(in the rows, 128 means zero)
Named moves (each a turn or a mirror), then the moves between two rows, first move first; the first pair answered:
lav:
[138 111 151 145 125 119 156 121 145 132 113 129 137 132 127 123 114 122
  94 110 143 123 117 142 128 130 127 136 126 155 125 141 154 117 102 109
 150 131 138 154 119] => [143  97 153 119 142 115 127 130 120 137 124 106 117 140 144 138 129 126
 122 130 103 110 130 133 130 134 124 134 140 145 112 159 132 113 104 142
 149 130 131 159 125]
[126 118 128 129 131 120 111 121 125 120 125 124 120 118 122 135 124 122
 130 123 124 123 130 127 127 134 118 138 124 110 126 133 117 132 119 125
 133 121 128 122 138] => [125 122 121 135 129 121 121 118 132 123 125 130 127 119 122 135 121 122
 123 113 137 122 131 130 125 129 122 140 121 116 129 128 125 133 119 116
 135 125 129 117 136]
[107 124 138 135 120 118 126 128 144 129 111 137 118 142 144 149 112 155
 144 124 129 137 117 123 121 129 141 131 135 131 104 141 130 127 120 132
 101  93 124 185 151] => [110 125 138 139 113 121 135 123 153 125 107 148 122 143 138 138 106 155
 135 115 140 138 121 130 124 128 146 126 128 138 109 130 142 124 118 125
 103  95 128 187 150]
[122 150  82 116 116 110  81 165 137 133 152  94 123 108 162 112 127 111
 156 166  91 102 197 124 125  99 108  68 163 151 145  99 168 127 166 173
  97 114 130  83 171] => [123 166  83 138  97 117 119 156 163 126 141 119 153 100 142  83 114 111
 136 140 138 113 183 129 124  97 115  64 151 164 165  82 192 126 170 134
 109 116 139  75 170]
vis:
[146 136  95 149 127  56 147 161 188 138 132 111  97 133 128 123 140 130
 166 114  93 103 167  94  98  98 101 125 143 146 180 115 108 106 123 118
 117 104 141  88 111] => [141 128 132 138 109  88 183 154 188 132 114 124 114 147  94 139 117 116
 102  89 126 126 115 126  91 118 101 155 112 147 145 154 122 110 101  88
 178 108 189 130  88]
[ 81 143 130 138  92 128 112  96 125 127 115 130 141 108 114 116 134 136
 102 122 126 109 133 124 146 128 139 120 125 115 164 110 118 150 123  93
 139 140 161 136 121] => [ 84 144 123 140  99 123 106  97 123 129 117 130 136 105 119 113 133 136
 110 124 123 108 140 115 146 125 137 108 137 114 172  98 115 147 123  94
 131 145 154 128 123]
[132 125 159 117 111 155 159 124  98 111 140 161 161 138 152 115 138 121
 117 169 120 173 140 164 110 143 164 138 115 166  88 141 107 104 128 135
  85 107  95 181 123] => [131 129 149 125 117 147 149 124  95 111 145 157 153 134 164 108 150 126
 137 173 108 167 161 155 110 130 167 128 124 165 105 125 103 102 135 145
  63 103  81 168 135]
Zemi:
[128 120 103 130 130 124 137 127 162 125 140 143 126 114 132 123 116 119
 109 103 108 124 140 115 142 116 115 111 138  87 139 123 127 162 130 131
 127 148 130  69 139] => [140 104 112 112 139 125 138 135 148 132 151 125 116 117 137 130 123 111
 103 106 110 116 127 121 136 131 107 119 134  88 125 141 120 145 131 141
 146 152 143  75 122]
[140 122 176 143 137 110 158 114 138 104 147 120 134 124 112 121 118 147
 130 129 113 138 121 144 118 144  95 104 117 122  89 145 145 125 119 152
 146 142 105 116 131] => [129 133 172 149 128 109 153 114 146 101 139 128 141 120 112 112 117 147
 137 127 115 148 125 141 119 130  97  94 119 119 106 130 148 136 123 147
 132 138  95 112 141]
[147 116 111 103 154 118 110 145 107 143 161  92 110 124 137 139 151 112
 146 149 103  96 143 128 119 140 112 121 139 117 117 136  92 115 140 157
 138 166 139  93  96] => [123 147  99 143 127 126 102 120 130 124 131 136 133 102 132 114 132 124
 165 126 118 114 155 119 116 109 124  99 151 109 172  92 118 148 152 138
  95 138 102  83 137]
[141 121 113 139 116 137 109 160 135 131 144 107 124 125 127 129 122 122
 157 130 106 125 122 120 121 124 106 142 143 145 116  98 119 122 127 127
 129 120 116 149 150] => [142 122 115 142 117 136 108 159 138 132 140 102 120 126 120 130 121 120
 156 129 105 123 125 116 121 126 104 141 146 143 120  95 120 126 126 123
 129 121 123 145 152]
Nufi:
[145 146 101 135 132 114 132 139 136 130 153 122 139 108 134 105 132 126
 134 139 136 101 158 112 127 123 125  99 121 126 144  92 115 120 155 114
 125 152 129  64 112] => [142 147 101 136 125 115 137 138 130 128 147 123 140 108 128 107 125 129
 126 136 145 110 152 117 124 125 127  98 121 123 145  93 115 127 155 107
 122 154 130  58 111]
[100  93 129 133 149  96 121 113 116 144 103 123 123 150 119 134 130 108
 156 126 139 142 168 121 146 154 105  90 129 172 133 153 159  61 138 121
 127 142 132 158 108] => [ 99 100 133 123 144 105 128 112 102 146 108 127 129 152 109 137 121 109
 140 126 151 152 159 128 144 166 108  88 123 172 128 155 160  64 143 116
 142 150 146 146  94]
[145 112 126 102 137 115 115 126  96 138 152  87 118 144 145 128 132 123
 148 141 136 111 103 133  96 173 133 141 130 133 127 156 129 120 137 146
 145 127 155 140 124] => [133 131 127 116 112 138 134 115  92 126 142 110 147 131 123 126 113 124
 122 133 160 139  87 149  96 169 141 141 123 133 141 143 140 145 139 126
 148 126 163 133 119]
[122 139 139 117 137 125 139 127 107 130 137 139 103 139 151 134 126 153
 130 156 128 161 138 145 128 108 155 139 158 180 123 134 135 122 136 155
  76  77 104 167 166] => [125 140 143 111 134 119 142 125  97 136 147 130 103 149 149 140 124 153
 125 172 124 159 136 144 126 119 156 143 159 185 114 141 129 113 141 157
  88  83 116 157 153]

Each pair is 2 to 3 moves apart.
[143 128 127 121 119 151 160 136 130 119 132 122 142 110 107 111 117 124
  78 102 154 124 108 127 130 151 125 123  95 118 128 134 130 119 130 103
 172 131 172 103  84] => [136 112 117  99 146 146  90 144  89 125 142  91 103 123 139 151 133 124
 135 145  74 112 140 111 126 142 125 115 133  96 116 148  92 131 129 160
 134 123 136 120 110] -> Zemi lav
[144 148  97 131 130 127 132 137 104 141 132 101 157 104 135  93 138 132
 152 147 123 100 148 120 112 113 121  89 143 127 152  88 101 136 140 144
 111 152 114  55 118] => [115 164 118 146 106 158 120 109 106 126 100 137 173 103 113 108 104 137
 139 128 133 140 127 137 110  94 140  97 142 109 166  95 119 175 128 132
 105 124 103  97 139] -> vis lav Zemi
[127 146 149 106 111 152 158 105 108 127 172 128 131 149 120 131 135 130
 116 148 152 143 126 149 135 134 135 144 141 178  91 155 139 122 141 147
 170 129 163 147 118] => [138 128 148 109 134 126 145 118 123 134 164 111 106 152 149 136 148 126
 141 151 128 117 139 126 139 128 130 142 142 179  78 165 135 101 132 155
 159 114 151 170 134] -> Zemi Nufi Zemi
[128 142 115 153 106 100 159 133 160 118 133 131 124 101 138  85 129 147
 127 134 142 117 154 129 132 128 126 104 130 147 156  83 153 108 144 120
 116 123 130  92 130] => [105 138 116 148 107 116 110 128 132 114 122 133 111 105 144 118 122 143
 157 147  98 133 161 123 124 113 138  98 151 123 153  91 138 143 146 150
  87 100 111 123 160] -> vis lav Zemi
[125 127 126 115 145 119 120 136 100 136 152 121 112 134 145 133 134 140
 150 164 109 118 143 121 127 138 130 129 146 143 119 128 132 128 144 166
 104 138 112 121 130] => [108 149 127 147 117 136 145 112 123 118 128 162 146 122 117 113 119 141
 124 133 146 149 129 135 129 119 140 125 133 138 154 109 154 146 143 130
 103 128 111 115 135] -> Nufi lav Nufi
[104 183 122 156 121 150 112 106 157  96  90 132 131 140 117 132 138 126
 131 136 150 145  87 141 134 101 145 140 151 116 120 144 160 130 110 134
 107 106 105 175 123] => [122 175 136 145 132 143 146 115 168 109 109 120 135 144 113 122 140 119
 101 127 176 131  75 147 129 122 130 149 128 133  98 154 162 101 108 119
 140 123 134 163  90] -> vis Zemi lav
[110 123 109  93 117 133  76 121 101 119 152 129 134 124 127 148 135 120
 150 155 103 128 140 149 124 126 136 129 136 125 125 121  99 142 129 148
 133 133 111 110 131] => [128 129 100  98 117 122  96 125 116 128 158 123 138 118 134 124 141 119
 146 151 122 112 144 145 127 129 127 124 129 142 136 107 104 123 138 137
 138 146 121  80 122] -> lav Zemi vis
[172 127 124 144 129  84 139 109 170 147 149 102 117 121 127 117 182 130
 150 148 123 108 112 101 130 105 109 111 133 134 171  80 117 143 144 108
 115 138 109  82 105] => [151 124 166 116 111 129 147  97 123 137 135 110 133 141  92 163 151 114
  93 140 136 148  64 144 116 139 120 139 111 119 135 130 107 171 128 101
 166 142 142 123  72] -> vis lav Nufi
[119 116 113 102 131 107 135 122 145 134 154  62 120 125 158 109 151 136
 116 149  98  99 143 114 140 163  89 116 148 134 112 127 134  92 119 156
 158 138  94  78 103] => [ 97 108 144  90 129 133 119 113 116 122 136  73 113 143 147 148 137 125
  98 147  85 122 114 126 132 174 102 135 153 118  90 164 125 120 103 170
 167 120 103 130 109] -> Zemi vis lav
[121 142 112 143 120 118  98 116 135 119 127 142 129 125 128 117 135 133
 168 141 105 131 147 116 132 104 141 110 156 131 154  99 131 147 143 144
  91 108  94 111 149] => [113 140 141 139 106 148 146 110 144 108 108 156 149 136  99 124 104 120
 101 108 157 158  97 145 127 128 144 139 116 133 131 133 155 149 126 106
 146 108 136 150 126] -> lav vis
[156 131  87 137 153  89 120 139 181  93 125 159 144 123 142 110 141 102
 104  80 105  91 130 108 128 137 116 119 105 131 130  91 168  98 145  84
 177 176 130 125 117] => [132 141  87 151 139 107 101 120 175  83 101 183 146 120 135 123 122 107
 121  71 100 114 128 116 126 115 129 111 122 116 151  83 172 131 144  84
 143 149  99 147 146] -> lav vis Zemi
[144 125 129  81 132 138 126 153  94 121 140 114 148 166 112 158 110 110
  75 136 128 143 115 165 132 151 137 147 123 110 107 154  87 140 129 109
 158 138 146 128 102] => [130 155 113 122 104 144 132 133 121 109 121 158 173 144  99 125  99 124
  80 109 154 168 121 160 129 123 152 128 126 111 154 108 119 167 142  85
 124 118 127 117 127] -> lav Zemi
[152 105 118 148 146  99 160 155 144 151 115 104 105 129 140 100 156 128
 149 101 127 103 135 120 148 139 113  75 130  93 125 129 153 109  92 133
 149 156 163 156 124] => [141 143 116 161 106 130 177 132 128 138 109 137 141 114 106  91 133 136
 125  91 158 138 123 146 152 138 125  69 128  92 151 107 158 144 104 117
 150 159 161 131 118] -> Nufi Nufi Zemi
[141 119  99 129 151  98 105 155 133 145 170  90  99 107 144 132 158 118
 133 123  93  66 157  90 129 105  84 116 128 120 142  81 100 107 129 140
 128 177 116  76 123] => [141 125 113 137 132 112 163 148 157 144 161 105 129 114 117 117 140 114
  78  94 147  81 118 110 128 123  84 133  95 133 135  90 125  98 117 104
 174 187 150  83  97] -> lav Zemi vis
[106 128 136 146 101 158 143 157 149 114 113 148 142 118 102 110  97 132
 126 133 135 144 116 145 132 112 150 141 113 125 154 118 145 163 147  83
 151 132 129 128 143] => [126 100 139 104 124 135 137 186 129 133 147  94 113 134 121 130 123 121
 134 160 102 110 120 138 133 137 130 143 116 130 108 149 119 125 142 113
 175 152 142 117 111] -> vis Zemi
[129 148 133 123 112 141 137 119  98 116 136 137 131 128 118 131 138 136
 130 154 118 149 130 139 123 122 145 127 143 143 132 124 130 139 139 140
 126 133 128 116 130] => [124 138 146 133 111 147 146 121 115 116 112 145 126 139 113 129 128 131
 120 131 127 152 113 141 121 125 138 139 129 138 122 144 142 139 127 131
 137 125 136 151 136] -> Nufi Nufi vis
[106 109 139 119 130 131 141 113 145 123  97 162 125 123 104 118 149 122
 101  94 138 148 100 121 113 103 155 139 146 119 108 134 125 119  89 124
 111  96 118 162 138] => [109 115 134 122 128 125 145 111 156 116  95 162 130 116 103 109 151 128
 110  92 142 142 103 119 120  89 153 134 148 125 117 123 133 122  95 121
  98  93 113 148 144] -> lav vis lav
[152 135 113 126 150  88 142 146 150 143 148 116 119 123 152  96 149 152
 147 149 129 107 148 114 143 126 130 126 144 164 134 108 146  88 146 126
 105 128 117  91 134] => [125 157 122 151 127 117 137 112 148 123 119 161 134 120 131 100 120 157
 145 134 143 150 130 121 133 104 150 127 141 146 159 105 163 130 144 115
  84 103 101 122 160] -> vis lav Zemi
